In the data rows, 128 means zero.
Some points, one per row:
[ 90 151 102 116 160 142  71 109 119  62  71 153  31 124]
[125 147 146 150 175 104 148 145 134 149 178 158 164 160]
[191 151 102 157 163 102 114 115 109 148  29 146  61 104]
[146 138 111 172 176 120 119 135 112 111 139 192 193 177]
[116 107  98 138  86 167 113  81 130  99 163  89  82  92]
[ 41  30   3 103 105 139  86  57  43 109 120 123 101  77]
[ 92  70  37  57 106 150  70 120  83 125  82 114   0 131]
[ 93 107 128  99  89  87 112  27  45  78  97 114  29 117]
[142 118  57  83 108  31 132 162 148 162 171  94 152 114]
[  6 129 143 125  35 102 124 124  42  62 139  35 136  89]
[116  69 144 170  31 142 174 185 118 124 123 169 172 156]
Here are 10 more points, each followed by its number:
[153 139 130 124  65 160 103 107 130 144 158 161 162 145] 0
[113  87 123 109  88 118 111  98 156 131  67  90  83   8] 1
[141 172 166 170 175 148 149 132 153 156 167 186 154 199] 2
[131 108 136 175  89 156 158 161 146 172  52 141 147 105] 3
[ 61 106 131 110 119 138 158 136  70  21 113 154 101 112] 4
[124  99 157 110 151 117 129 202 149 123 215 133 196 167] 5
[125 117 120 136 108 167 146 147 154 138 168 128 126  75] 6
[ 89 144 118  96 146 132 159 151 144  73 188  91  99 132] 7
[153 186 167 197 169 209 139  99 163 228 115 174 134 122] 8
[133 197 171 169 192 245 197 113 164 136   0 173 161 160] 9
Which of these numbered points is nearest to each point below, looking only along the 4 directions in which the first points spread most? Its number follows each.
[208 187 178 168 186 173 137 150 160 176 152  76 205 113] > 2
[ 91  51 100 126  88 175 113  56  83 157  28 152 113 113] > 4
[105  68  90 104 120 105  68 169 109 109 207  94 181 151] > 6
[139 133 160 137 181  62 139 125  84  77 158  39 145 109] > 7
[ 37  53  35  58 134 140  53 168 124 111 162  78  82 149] > 1
[105 109 130  72 132  64  56 125  69 125 133  91  98   5] > 1
[181 134 156 100 176 154 123  58 110 126  55  91  85   5] > 1
[115 146 143 101 146 141 137 161 129 131 116  79 113 152] > 7
[192 174 176 139 217 129 175 162 180 117 223 113 182 163] > 2
[172 157 142 155 154 200 140 170 196 146 220 177 169 166] > 2
[128 114  72 127 121 202 158 170 161 118 207 111 135 190] > 0
[130 147 155 181 109 208 132  80 151 177 163 168 125 146] > 3
[ 61 118 165 139 158 130 129 114  97 107 169 156 175 123] > 0
[123 158 157 160 133 179 107  97 111 117 169 201 178 174] > 3
[ 77 108 188 131  90 105 190 191  99 125 135 148 162 134] > 0
